One vector is turned by the same rotation once a tick. Each row is the vector after some number of ticks, and that number follows the row.
The counts run from 0 to 544.
[ 99 103 142 115  90 109  99 107 152 162 141 130  97 111 125 138 183 133
 108 148 124 118  63 173 152 110 118 146 154 139 110 148 171 113 131 127
 100]
55
[112  96 127 154 121 106  81 115 123 135 117 119 127 131 108 171 185 133
 162 183  89 121 131 163 173 159 135 168 149 109 141 151 136  92 134 131
 111]
274
[ 86 109 140 155 110 101  77 115 127 125 127 112 120 114  89 142 196 139
 173 151 108 133 114 158 183 125 120 164 151 127 109 163 118 134 141 139
 105]
376
[103  68 162 143 104  92 102 125 132 168 112 110 118 116 130 117 134 141
 118 158 115 147  69 135 155 126 123 146 177 127 107 184 152 102 130 116
 126]
323
[ 96  82 112 104 114 132  74 111 107 120 132 149 129 114 107 167 173 105
 114 143  92 107  76 158 148 135 116 167 161 139 115 136 177 101 133 159
 111]
475
[104  67 144 142 107  80  84 111 118 146  93 120 157  97 108 132 158 148
 150 166 101 124  92 124 155 148 122 138 160 102 118 182 119 123 129 135
 143]
212
[ 75  68 148 114 112 103  71 120 125 141 124 135 127 137 156 146 135 118
 110 154 100 140  80 139 158 158 113 172 161 127 115 156 132  94 130 159
 113]
399
[124  82 102 129 126 105  92  96 133 164 134 149 104 131 100 158 194 149
 116 171 104 122  88 149 162 110 120 145 141 120 139 148 190 120 118 115
 148]
42
[112 102 137 159 140  80  96  90 103 154 122 126 119 130 111 165 180 143
 163 157 116 135 105 135 183 130 156 177 161 118 120 156 149 120 112 111
 160]
137
[116  77 149 133 109  91  95 101 125 133 134 143 143  97 136 166 173 148
 111 161 108 127  70 114 167 115 144 176 156 121 123 111 129  94 110 109
 142]
423
[ 92  67 126 124 107 103  72 116 148 120 131 132 133 104  98 143 170 143
 103 171 110 143  88 125 174 115  87 142 147 114 120 167 111 131 141 135
 117]
298
[112  77 153 130  91  88  94 103 133 143 127 144 134  99 145 158 170 140
 104 153 109 120  54 113 157 117 141 174 158 132 114 123 132  89 116 108
 130]
424
[ 74 112 153 123 102 112  70 111 128 118 133 126 117 113 105 142 180 116
 142 140 129 128  84 157 185 121 124 165 158 136  97 164 132 135 137 152
  95]
374
[119  88 124 123 135  99  80  81 101 161 122 151 132 117  93 154 182 143
 142 156 103 118  89 154 161 138 142 143 152 117 135 140 188 130 113 128
 168]
344
[104  96 144 113 103 112  73 107 154 151 128 148 107 133 123 151 175 123
 113 181 110 120  89 149 148 143 132 140 158 123 125 167 172 100 137 140
  86]
159
[116  88 128 160 106 116  86 114 129 168 109 141 127 115  96 149 201 140
 148 162  80 113 103 137 140 123 139 142 158 124 131 159 182 102 135 118
 124]
351
[ 96  80 134 179 108  91 102 122 133 183 116 115 109 123 119 133 179 160
 146 145  96 149 107 129 165 109 139 166 160 131 121 155 149 113 122 100
 127]
127
[ 82  75 147 104  98  94  66  99 123 137 117 149 156  94 135 139 165 140
 118 143 113 121  71 133 164 129 112 152 149 126 114 121 118 136 118 147
 137]
106
[106  75 114 115 129  86  93  90 111 163 131 142 115 143 149 161 155 138
 111 150 115 118  72 131 153 139 131 174 150 129 122 152 169 103 105 139
 158]
27
[ 87  70 130  96 103 114  76 118 137 131 136 138 121 112 141 153 152 130
  85 152 107 129  67 150 169 124  95 169 148 130 122 122 133 104 129 144
 107]
295
[107  74 108 138 115  89  94 111 115 108 134 121 137  90 108 170 181 158
 130 156  97 130  92 130 178 117 104 183 144 116 127 122 112 115 117 126
 148]
301
[109  90 164 118  99  68  91  89 120 162 110 129 139 104 128 120 157 145
 143 156 133 114  69 150 155 147 138 135 153 112 112 175 138 124 115 132
 149]
331
[ 97  76 148 127 104  92 104 118 105 129 114 104 141  90 148 145 141 130
 131 141 101 117  75 157 155 154 126 188 165 131 106 141 125  90 117 135
 128]
200
[111 115 156 142 123 107  91  97 107 143 134 127 116 125 130 166 180 122
 161 154 108 125 100 169 187 143 159 188 159 128 124 116 156 100 113 118
 115]
259
[102  80 148 142  89  77  80 102 148 188 107 146 129 131 143 135 172 156
 127 169 102 128  98 124 145 144 137 139 153 117 130 165 138 103 126 127
 127]
530
[115  86 142 144 119  98  99 105 136 171 124 111  97 129  96 123 167 146
 129 163 122 140  85 160 175 118 114 135 158 116 121 186 178 132 125 109
 130]
445
[ 97  79 136 148 136  96  79 104 112 150 128 139 128 114 105 150 170 154
 131 143 111 152  92 125 197 101 124 166 151 126 124 123 137 142 115 109
 166]
120
[118 110 128 110 109 105  84  89 101 133 124 139 134 100 118 169 187 126
 151 153 107  90  85 175 155 158 140 165 141 123 128 131 162 107 112 147
 134]
466
[101  69 121 143 115 100  83 118 135 115 131 126 132 100  92 155 182 150
 121 176 107 144  95 129 179 112  90 156 149 106 124 159 112 128 139 126
 127]
299
[ 98  55 124 113 138  96  87 113  96 153 119 118 137 115 123 148 127 134
 120 149  94 140  78 164 175 147 103 167 159 122 124 135 157 118 111 135
 165]
207
[103 115 142 146 120  93  75  92 129 157 127 125 111 125  92 139 193 150
 174 152 125 140 117 166 195 123 135 151 146 116 122 152 150 142 123 118
 124]
256
[118 104 118 124 128 102  87  96  97 130 124 133 134 107  98 173 192 133
 155 153  98  96  90 172 160 146 132 161 147 116 127 146 171 112 115 152
 147]
465
[ 97  85 144 115  98  83  83  91 109 146 114 159 157  99 126 151 176 137
 125 134 110 108  64 114 144 129 148 160 153 132 104 144 142 119 117 142
 157]
226
